One vector is turned by the same rotation once a step. Each row is the vector after some number of steps, and that number follows the row.
The counts run from 0 to 599.
0.66	0.88	2.06	2.62	2.50	-1.23	-1.12	-0.81	2.30	0.18	1.37	1.00	-0.08	1.50	-0.06	-2.58	-1.42	0.78	-0.51	-1.34	-1.40	0.44	1.39	1.17	-0.46	0.38	0.87	4.66	1.21	1.14	0.03	1.77	1.15	1.03 : 236
0.93	-0.94	1.42	3.82	1.39	-0.83	0.50	1.37	-0.34	1.90	2.61	-1.05	0.27	-2.61	-3.03	1.27	-0.28	1.54	1.00	-1.43	1.99	2.75	0.39	1.30	-1.53	1.12	0.11	2.23	-0.19	-0.17	-0.76	2.09	-2.08	-0.39 : 598
-1.31	-0.61	-0.69	-1.91	3.27	1.96	2.36	-1.48	-2.80	0.45	1.47	1.75	-0.95	-2.28	-1.21	0.55	2.06	3.03	0.19	2.71	1.45	0.33	-1.03	0.41	-0.77	-0.33	2.55	-1.07	-0.82	1.54	-3.35	-0.43	0.43	-0.36 : 334
0.42	-0.16	2.57	3.16	1.30	-1.34	-0.87	2.32	3.40	1.18	2.49	-0.87	0.74	-0.21	-0.11	-0.94	-0.46	2.49	-1.24	-1.58	-0.65	1.29	1.01	0.50	0.15	0.79	0.51	0.60	0.56	0.53	-1.12	2.00	-0.24	2.73 : 237
-0.17	1.23	-0.11	1.55	0.31	2.08	3.07	-0.09	-2.48	-2.74	-2.65	0.60	-0.86	0.35	-1.36	1.91	1.61	0.47	3.47	-2.78	2.08	-1.22	0.59	0.82	1.94	-0.09	-0.12	-0.77	-1.53	-0.81	1.21	-2.11	-1.49	0.54 : 573
-0.01	-1.41	-1.12	-2.02	-1.43	-1.62	-2.00	-3.43	3.59	1.75	-0.18	-0.82	0.46	0.02	1.10	0.30	-2.83	-1.17	-1.64	1.14	-1.18	1.77	0.38	-1.35	1.38	0.00	-0.53	-0.43	-1.39	-0.73	0.19	3.17	-0.09	1.13 : 182
-1.05	-1.64	0.87	1.78	1.00	1.16	-0.38	-0.42	-0.06	0.06	-0.73	1.40	-0.45	-1.37	-0.23	-1.14	-0.86	-0.34	3.00	-1.01	2.69	-2.51	-2.47	-0.26	0.20	0.85	0.67	3.17	1.92	-3.92	3.84	-1.13	-1.03	1.96 : 100
0.29	-0.53	1.80	2.96	-0.36	-1.27	-1.40	1.33	-1.49	0.21	-0.30	-0.76	1.22	-1.04	-1.86	0.34	-0.91	-0.64	1.47	-3.01	2.04	-0.47	-1.12	0.50	-1.21	0.83	-0.28	1.94	0.16	-3.41	4.45	-0.90	-1.49	-1.28 : 164
-0.82	-0.41	-1.83	-3.84	-0.88	0.16	1.06	-0.66	3.02	-1.02	0.34	-0.62	-0.56	1.79	2.19	-0.64	0.17	-0.75	-1.23	1.85	-0.89	-1.72	-0.03	-1.70	0.62	-0.28	-0.20	-4.05	-0.98	-0.48	-1.85	-1.12	0.41	1.67 : 567
0.91	-2.72	-0.47	1.68	-0.71	-0.31	-1.20	0.68	-0.86	3.20	1.29	-1.29	1.41	-2.15	-2.84	2.93	-2.14	0.36	-1.20	-0.14	0.41	3.57	0.29	1.19	-1.71	0.85	0.69	-0.13	0.19	-0.24	0.41	2.68	-2.06	-1.39 : 290
0.36	-1.39	-2.16	-0.91	-0.76	3.74	2.34	-1.18	-3.30	1.48	-1.68	0.00	-0.20	-1.25	-0.89	3.97	0.14	1.55	1.41	0.42	-0.58	1.16	-0.03	-0.59	1.49	-1.59	1.35	-2.43	-1.50	1.45	-0.96	-0.66	0.15	-1.48 : 575
1.24	-0.76	-0.68	0.87	-1.15	0.14	1.28	2.39	1.88	-0.37	1.54	-1.31	0.58	1.30	0.48	2.03	1.54	0.76	-1.82	1.02	-1.94	0.84	2.67	0.45	1.03	0.87	-1.49	-3.50	-0.41	2.77	-4.01	1.54	1.20	0.57 : 378
-0.04	0.84	0.84	0.51	-1.27	-1.57	0.58	0.58	1.94	-3.26	-1.30	0.70	-1.40	1.80	1.65	-0.95	1.96	-1.85	-0.64	0.69	0.43	-2.63	1.98	1.66	1.51	2.39	-1.23	-2.46	-0.54	0.99	-0.31	-1.64	1.76	1.60 : 505
-0.03	-0.36	-1.64	1.38	-0.67	-2.43	3.04	-0.21	-2.12	-0.80	0.37	-0.46	-1.23	0.41	-3.17	4.14	0.28	-0.99	-0.15	0.36	-0.59	-0.81	0.66	2.05	0.15	-0.66	0.31	-1.35	-0.84	2.44	-0.89	-1.75	1.36	-4.35 : 577
-0.48	-0.68	0.53	0.40	-3.36	-1.76	-0.83	1.39	3.57	-0.63	0.46	-3.09	0.41	0.59	1.27	-0.40	-0.32	-2.84	-0.32	-0.88	1.65	0.07	-0.49	0.35	0.81	1.04	-3.89	-0.25	-2.96	-1.56	0.65	0.01	-1.23	1.62 : 305
-0.14	0.37	-0.83	-0.46	-2.21	0.21	-2.63	-0.54	1.10	1.11	-2.04	-0.99	1.12	0.34	2.51	-0.10	-2.09	-3.98	1.43	-0.94	-1.61	-0.38	-0.96	-0.52	1.44	-1.50	-2.59	1.31	-0.74	-0.43	3.24	-0.48	0.67	0.05 : 428
0.07	-2.16	-0.04	-0.58	-1.22	2.42	-2.12	1.09	-3.07	2.82	-1.39	-1.50	2.51	-1.70	-0.89	0.88	-1.84	0.17	0.76	0.04	0.51	1.60	-1.04	-1.32	-0.77	0.21	-1.89	0.16	0.11	-1.86	1.43	1.24	-2.85	0.12 : 166
0.40	1.24	-0.64	0.14	0.69	3.15	-0.69	1.14	-0.14	1.62	-1.52	0.22	1.51	-3.62	1.90	1.14	2.38	1.52	2.67	-0.67	-0.56	3.60	1.68	-0.14	2.38	-1.11	-0.89	-0.14	-2.60	2.17	-1.31	0.21	0.78	1.74 : 374
-0.66	-1.79	-0.75	-1.82	-2.07	1.06	2.48	1.32	0.90	-0.10	0.39	-1.06	0.36	0.37	-0.73	1.85	0.67	1.39	0.99	-1.62	-0.02	-1.29	-0.86	-1.90	1.82	-1.22	1.48	-4.66	-2.90	-2.62	-0.04	-1.65	-1.65	0.72 : 326
-1.75	-3.59	0.00	0.98	-1.94	-2.47	-0.79	0.15	1.36	0.85	0.74	0.03	0.32	-0.79	-0.80	2.08	-2.15	-1.86	-1.02	1.25	1.58	-2.22	-1.72	-0.10	-1.14	0.58	1.33	-0.76	0.94	-2.01	2.06	-1.09	1.17	-0.89 : 590
0.48	-1.65	2.35	3.40	-0.55	-0.91	-2.62	4.36	-1.49	2.32	1.20	-0.85	1.93	-3.52	-0.96	0.93	0.44	1.57	-0.13	0.21	0.67	1.72	-0.05	1.83	-1.77	1.54	-1.21	0.21	0.83	-0.11	0.06	0.52	-0.84	-1.51 : 538
-1.04	-0.60	-1.02	-1.99	-2.28	0.24	-1.15	-0.51	1.64	1.11	-0.33	-2.37	1.39	-1.24	2.86	-0.32	-0.58	-1.56	-0.59	0.86	0.61	1.84	-0.56	-1.14	1.25	0.10	-2.18	-1.70	-3.15	-2.54	0.62	1.35	-1.16	1.79 : 306
0.98	1.79	1.92	-0.15	1.75	-0.72	-3.67	0.88	1.02	1.31	-0.27	0.80	1.13	-0.33	1.46	-3.23	-0.17	0.82	0.39	-1.44	-3.56	0.73	0.81	-1.65	-0.52	-0.84	1.00	2.39	2.71	1.63	0.81	1.04	1.22	0.60 : 175
-1.31	0.28	0.52	-0.42	2.25	1.56	0.77	0.38	-3.04	1.64	-0.53	1.96	-0.08	-2.71	-0.12	-1.12	2.27	4.09	1.02	1.51	0.33	-0.42	-1.12	-0.58	-1.43	-1.00	2.48	-1.50	1.18	0.21	-0.27	-1.27	0.68	-0.74 : 274
1.69	1.19	-1.03	0.46	-1.68	1.47	-0.99	-3.05	-0.87	0.16	-3.77	-0.62	1.68	-0.28	0.35	1.33	-0.87	0.24	2.41	-2.68	-1.15	3.24	2.66	-0.78	2.71	-1.71	0.57	-0.23	-0.87	0.51	1.00	1.69	-1.04	1.06 : 2
0.08	2.71	-1.17	-2.55	1.22	1.13	1.46	-3.79	1.11	-0.26	-0.37	-0.35	0.18	0.66	1.21	0.51	-0.46	-1.37	2.04	-0.88	-0.34	3.06	-0.33	-0.79	2.03	-2.42	-1.76	1.86	-2.74	-0.97	0.48	2.20	-1.53	0.51 : 247
0.44	0.80	-2.56	-0.26	-0.22	-1.53	0.08	-0.12	-4.40	0.07	-1.85	0.80	-0.61	-0.84	0.07	1.61	0.74	-1.57	-0.24	1.10	-0.64	-0.92	0.39	0.87	-0.07	-0.63	0.45	-0.51	0.42	2.45	0.59	-1.01	2.27	-4.79 : 516
0.98	1.15	1.51	0.40	0.91	-1.28	-0.86	-0.13	-3.44	-0.49	-0.83	-0.08	0.78	-1.26	-1.69	-1.41	0.10	-0.11	2.16	-1.50	2.04	1.01	-1.03	0.06	-1.38	-0.47	0.37	1.68	0.45	-3.77	3.51	0.90	-3.58	-1.72 : 472
0.04	2.09	0.12	-0.35	2.73	0.06	-2.06	-1.31	0.17	1.37	0.49	1.25	0.46	0.76	0.58	-3.21	-1.58	0.69	-1.22	0.19	-2.17	1.67	-0.01	-0.12	-0.78	-0.12	0.18	3.77	3.01	1.48	-1.19	3.13	0.63	0.69 : 235
0.05	1.50	1.40	0.03	-0.32	-1.79	0.05	-1.25	0.16	-4.21	-2.02	0.89	-1.98	2.41	0.59	-1.49	1.79	-0.65	0.20	-1.87	-0.16	-1.59	3.09	-0.49	1.61	-0.15	2.40	-1.57	-0.42	-0.44	2.13	-1.58	0.14	1.00 : 384
-0.21	1.60	2.21	0.78	2.83	-3.61	-2.53	0.57	0.46	0.20	0.37	0.77	0.42	-1.16	0.71	-3.65	-0.51	-0.40	0.14	0.43	-0.24	0.68	0.45	2.13	-0.97	1.37	0.08	3.57	1.65	1.55	0.66	1.32	1.64	-0.28 : 296
0.89	0.98	0.41	1.51	0.84	0.56	1.01	3.52	-4.21	-1.35	0.64	-0.32	-0.89	1.53	-2.38	0.41	0.67	1.27	-0.52	-0.62	-0.84	-1.10	0.02	0.41	-2.15	1.16	-0.15	-0.19	3.71	0.64	-1.64	-0.84	-1.29	-2.75 : 91
0.74	0.09	0.13	-0.29	0.34	3.03	-2.34	1.03	1.90	2.44	0.34	-0.14	1.12	0.04	0.71	-0.88	-1.73	2.95	-0.21	-0.37	-3.31	1.34	-0.10	-2.15	-0.24	-0.75	0.52	2.10	2.06	1.28	-1.65	1.87	-0.27	2.29 : 114
